[[-5.4, 26.3, 20.9, 56.3, 49.0, 60.7, 52.2, 17.1, -19.3, -41.3, -55.9, -51.1, -49.0, -24.1, -25.5, -7.3], [-29.3, -19.2, -13.5, 4.6, 23.8, 43.2, 43.5, 52.6, 54.1, 47.8, 5.2, -12.7, -50.4, -53.7, -63.7, -33.6], [-37.0, -28.0, -32.6, -8.8, 3.8, 15.3, 37.0, 51.4, 52.4, 58.3, 48.4, 10.9, -20.0, -47.3, -63.1, -58.6], [20.8, -10.3, -29.5, -58.1, -51.2, -46.4, -24.6, -31.6, -1.8, -4.8, 24.0, 29.2, 46.7, 51.9, 64.2, 48.4], [51.5, 58.5, 50.5, 12.7, -14.2, -33.9, -60.6, -62.9, -49.1, -34.3, -22.8, -8.7, 1.7, 19.3, 21.8, 59.0], [-58.2, -49.9, -24.3, -31.8, -13.8, -6.1, 15.4, 24.4, 55.6, 43.7, 66.0, 44.1, 28.7, -11.9, -37.1, -64.5], [-41.2, -16.7, -3.6, 17.0, 14.3, 41.4, 47.9, 54.5, 47.0, 39.2, -0.1, -16.4, -50.1, -57.7, -53.5, -24.8], [-20.0, -28.8, -51.8, -59.5, -45.9, -19.0, -26.6, -10.5, -7.5, 13.6, 15.3, 60.0, 50.8, 58.8, 50.2, 25.0], [32.5, 57.9, 47.7, 48.7, 42.9, 12.7, -18.6, -46.2, -51.4, -54.5, -41.9, -31.7, -16.8, -14.6, 10.6, 23.3], [-48.7, -49.7, -22.8, -28.7, -6.3, -2.9, 19.3, 33.3, 53.2, 57.1, 57.8, 43.1, 20.9, -22.4, -36.1, -51.9]]
Find the entry just left of the largest entry.
43.7
Find the entry just left of 57.1.
53.2
Find the entry just left of 57.8.
57.1
Find the entry just right of -63.1.
-58.6
The entry just left of 4.6: -13.5
Find the entry just left of -7.3.
-25.5
The maximum: 66.0

B =
[[ 23.5  29.2  25.8  35.9  23.3  19.4  17.0  14.9  23.2  16.8  16.6  27.2
    5.1  46.9]
 [  1.4  88.7  16.6  28.2  72.1   7.7   5.4  69.5  41.8  -8.2 -12.6  74.5
  -13.8  80.2]
 [ 41.9 -10.5  14.8  14.1 -21.7  17.2  20.9 -21.1  18.2  46.8  21.3 -17.6
   41.2  10.8]]
Which number is the entry just left of 5.4?
A: 7.7
The entry just right of 14.9 -> 23.2
The entry just right of 46.8 -> 21.3
Which number is the entry just right of 23.2?
A: 16.8
The entry just left of 21.3 is 46.8
Which number is the entry just right of 35.9?
A: 23.3
Which number is the minimum?
A: -21.7
The entry just right of 25.8 is 35.9
Which number is the entry just right of -17.6?
A: 41.2
Which number is the entry just left of 20.9?
A: 17.2
Which number is the entry just left of -13.8?
A: 74.5
Which number is the entry just left of 41.8?
A: 69.5
Which number is the entry just right of 21.3?
A: -17.6

x =
 260   371   383    56   308   254   388   213   514
 251   211   226   -36   283   302   159   343   233
 334   300   406   371   308   311   402   358   170
 282   145   461   266   311   278   188   284   327
 322   336   269   103   261   323   385   325   835
 293   261   207   193   361   291   198   200   254
 323   320   452   244   242   268   388   300   574
 282   327   186   387   346   286   341   158   356
 286   313   457   350   327   287   236   321   793
 225   254   358   341   322   241   147   274   -68
 356   269   202   432   301   272   211   216   -48
 306   328   194   438   236   315   468   331   156
 305   274   269   199   230   279   555   221   -20
 313   290   306   140   295   282   290   383  -607
 261   192   306   470   229   297   176   391   402
Rows and columns are numbered from 0.
Read off the entry just left of the smallest entry.
383
Read off the top-right entry.
514
The entry in the bottom-left corner: 261
Read off the entry just right of the centre entry.
286
Read off the entry directly above the smallest entry.
-20
The entry directly above 194 -> 202
Read off the bottom-right entry.
402
Read off the top-left entry.
260
Read off the entry just left of 207.
261
The entry just right of 457 is 350
Read off the entry just right of 385.
325
Read off the entry directly above the centre entry.
242
Read off the entry at row 2, column 0.
334
The entry directly above the largest entry: 327
The entry in row 0 and column 2 is 383
Read off the entry directly below 438.
199
The entry in row 1 and column 1 is 211
The entry just right of 305 is 274
The entry directly above 470: 140
Read off the entry at row 1, column 0.
251
Read off the entry just left of 145.
282
The entry at row 2, column 2 is 406
Read off the entry just right of 230.
279
Read off the entry just left of 302.
283
